In the rows, zero is written as 128.
One turn moves each row of this set onto another row. After a few examples, where does it send each row asked below?
Z993: [112 136 160 123 165 149  95 141 110  85 114 160 126 155 125 149 106 133
 126 115 151 109 112 108 126 136 131 115 119 133 127 129]
Z624: [147 119  95 130 135 145  86 139 107 146 120 137 120  74 164 104 139 144
 112 125 116 124 131 109 132 135 114 107 150 106  95 118]
Z980: [158 132 150 125 146 153 184 124 122  91  87 129 121 121 143 128 104 122
 124 131 127 134 105 133 157 121 131 126 136 124 130 118]
Z98: [180  99 130 124 152 130  80 108 106 133 138  96 120 121 131 121 107 104
 143 102 117 132 107 121 141 136 130 151 125 156 144  89]
Z554: [ 97 121 176 108 143 130 121 107 117 170 151 118 133 124 148 107 132 135
 120 124 139 146  90 156 162 150 115 115 144 132 116 145]
Z22: [193 110 153 131 151 145  81 128  99 140  99 127 120 136 130 101 113 117
 116  97 119 131 104 118 119 129 130 139 125 130 138 109]
Z574: [126 129 109 131 141 128 128 130 111 139 108  84 150  99 160 159 123  71
  91 128 108 147 130 143 146 143 124 146 136 130 134 120]
Z346: [120 138 159 109 145 112 124 113 114 155 145 103 156 120 164 129 132 127
 129 142 116 167 127 134 164 123 126 143 146 152  88  90]
Z690: [117 113 128 146 140 160  84 159 135 118 142 164 148 114 108 166 144 123
 108 156 141 150 121 137 131 110 163 118 138 138 118 114]
Z392: [165 124 139 113 137 114 136 131 164 171 173  95 146 127 148 142 132 123
 122 110 124 140 124 129 137 144 125 122 132 170 133 114]
Z739: [130 130  62 141 153 119 130 124  98 104 105 121 135 122 138 125 130 153
 134 153 138 134 118 114  98 109 122 148 126 141 137 125]
Z110: [156 110 102 143 166 149  98 121 106 128 137 147 114  93 157  97 118 174
 157 108 121 132 106 138 156 114 120 116 130 132 131 102]
Z34: [114 143 117 146 137 155  97 152  84 144 139 150 164 110 151 141 109 130
 111 163 100 110 108 102 138 139 108 140 150 145 121 132]
Z826: [156 119 171 141 170 160 133 139  93 124 142 137 165 109 146 128 149 105
 108 146 151 136 143 150 121 126 138 124 118 132 165 120]
Z757: [111 115 135 119 135 114 134 127 112 144 136 122 138 141 115 120 128 145
 118 120 110 160 160 116 154  87 113 105 124 152  98 111]
Z250: [132 112 113 118 139 123 131 119 114 136 172 141 133 163 101 131 136 128
 117 144 125 125  90 141 142 155 130 149 148 152 155 150]
Z29: [116 125 115 116 153 145 102 164 103 171 153 128 122 101 156 124 116 117
 109 135 139 153  89 149 135 129 110 113  91 117 168 114]
Z494: [111 143 134 168 142 154 115 120 127 128 133 140 127 112 126 149  95 148
 149 121 111 111 101 154 153  81 155 143 157 122 133 113]
Z615: [165 115 165 123 139 141 145 143 160 151 146 104 127 137 161 119 138 118
 121 106 118 145  95 131 153 134  97 105 147 157 149 131]
Z985: [102 126 147 128 136 150 155 126 109 184 100 129 119 141 129  99 103 131
 122 114 123 134 117 140 147 122 127  94 119 141 125 116]
Z510: [138 119 144 135 131 145 184 121 115  93 156 117 115 123 147 142 183 119
 135 134 134 126 120 137 120 115 122 147 124 131 130 126]
Z843: [111 127 157 132 134 135 123 123 143 115 128 128 125  63 153 125 197 133
 126 101 140 129 115 125 132 120 118 105 132 137 134 109]
Z665: [127 129 119 118 107 127 135 172 120 153 148 144  92 128 116 117 119 112
 118 160 115 125 104 100 132 104 106 122 119 111 127 120]
Z387: [135 148 157 143 140 120 126 126 151 120 129 147 140 107 133 102 151 143
 152 128 135 133 108 126 142 105 145 144 131 176 166  78]
Z767: [118 139 138 153 146 122  98 144 114 171 116 146 163  90 142 107 166 109
 114 121 132 118 116 123 118 136 124 119 111 162 166 102]
Z783: [106 158 156 141 146 137  92 126 124 108 105 134 116 127 137 180 104 120
 119 103 124 111 147 108 121 124 142 147 120 126 110 109]
Z135: [104 154 116 120 119 128 111 141 142 103 121 134 151 129 141 122  92 160
  99 142 139 131  93 133 130 118 136 146 144 113 118 159]
Z719: [147 131  91 133 138 104  55 130 128 161 122 132 145 112 137  87 105 139
 117 143 121 131 115 130 141 129 125 140 137 121 134 128]
Z219: [111 116 102 172 146 151 102 116 101 145 106 124  99  99 119 129 129 125
 131 144 117 110 123 119 122 117 108 133 156 123 169 150]
Z378: [ 84 136 132 139 159 128  70 129 115 102 148 116 126 141 146 173 120 116
 121  92 128 133 122 131 129 137 130 160 124 147 133 120]
Z89: [136 133 133 142 136 129 139 113 129 127 130 109 141 152 123 138 138 110
 132 150 119 138 124 147 137 107 117 163 102 152 196 123]
Z734: [135 126  89 133 116 116 111 112 150 130 131 117  91 103 140  92 111 147
 154 124 119 115  93 132 153 119 129 144 150 115 115 119]
Z111: [103 134 124 128 102  95 130 146 160 117 127 125 132 105 119  91 158 111
 114 125 141 118 117 101 123 126 123 127 127 155 142 128]
Z275: [ 93 137 134 131 152 157 109 144 104 100 131 130 111 152 153 152 121  97
 137 116 136 106  85 116 129 156 133 143 146 146 122 107]
Z289: [145 124 135 160 160 122 112 119  99  96 141 134 126  88 139 120 130 133
 143 164 134 122 124 114 127 112 128 165 181 125 122 136]
Z756: [108 131 128 140 123 136  99 128 152 119 106 125 148  91 133 182 122  96
 132 167 131 133  94 131 157 133 126 136 104 132 126 125]
Z24: [171  96 131  94 127 148 101 113 112 115 136 104  92 120 139 117 141 130
 121  97 132 128  92 104 119 162 117 132 133 133 118 120]
Z616: [106 122 132 165 121 143 123 131 130 127 153 161 127 115 127 159 129 150
 135 132 121 129  82 136 134 145 120 165  89 158 137 148]
Z357: [125 136 115 131 167 150 102 103 119 126 111 115 125  75 155 133 122 156
 121 145 166 134 114 150 108 143 150 138 149 113 155 134]
Z731: [155 146 140 111 147 108 121 150 131 118 149 140 130 115 139 126 102 152
 133 150 135 165 109 134 144  77 125 144  94 114 133  94]
Z541: [172 114 153 136 145 103 135 143 155 159 139 101 156 122 136 136 129 100
 117 101 120 132 141 127 143 106 113  97 125 143 117 125]
Z489: [179 122 151 124 146 136 149 143 151 173 129 126 139 151 140 132 154 136
 114 101 125 133 109 133 121 117 122  88 128 140 125 120]
Z710: [113 117 132 171 129 171 144 178 122  93 118 152 126 104 153 133 120 120
 110 120 130 155 102 136 129 118 140 143 119 146 114 122]
Z318: [167  99 121 109 125 118  89 112 128 125 124  94 103 122 111 126 133 116
 114  85 131 126 123 118 111 122 145 132 127 115 105 116]
Z925: [129 130 159 129 133 137 116 139 123 153 179 126  90  67 154 151 139 125
 129 131 124 141 111 143 145 104 124 139 132  93 113 106]
Z947: [121 130 141 119 111 144 133 125 141 142 128 105 127 114 118 148 155  94
  91 156 141 119 156 129 112 137 136 127 127 115 157 145]
Z344: [ 91 120  89 128 152 161 116 126 100 106 144 118 147  84 155 169 124 152
 128 115 127 127 113 136 146 113 119  99 123 130 116 124]
Z471: [152 115 146 136 162 144 115 108 104 140 151 153 136 113 109 171 153 158
  96 109 114 142 157 145 131 112 140 123 132 124 131 132]

Z756 turns into Z616
Z250 turns into Z980
Where do these go?
Z731 turns into Z925
Z289 turns into Z357
Z510 turns into Z826
Z22 turns into Z318
Z624 turns into Z719
Z541 turns into Z392
Z767 turns into Z111
Z783 turns into Z378
Z985 turns into Z757
Z135 turns into Z494

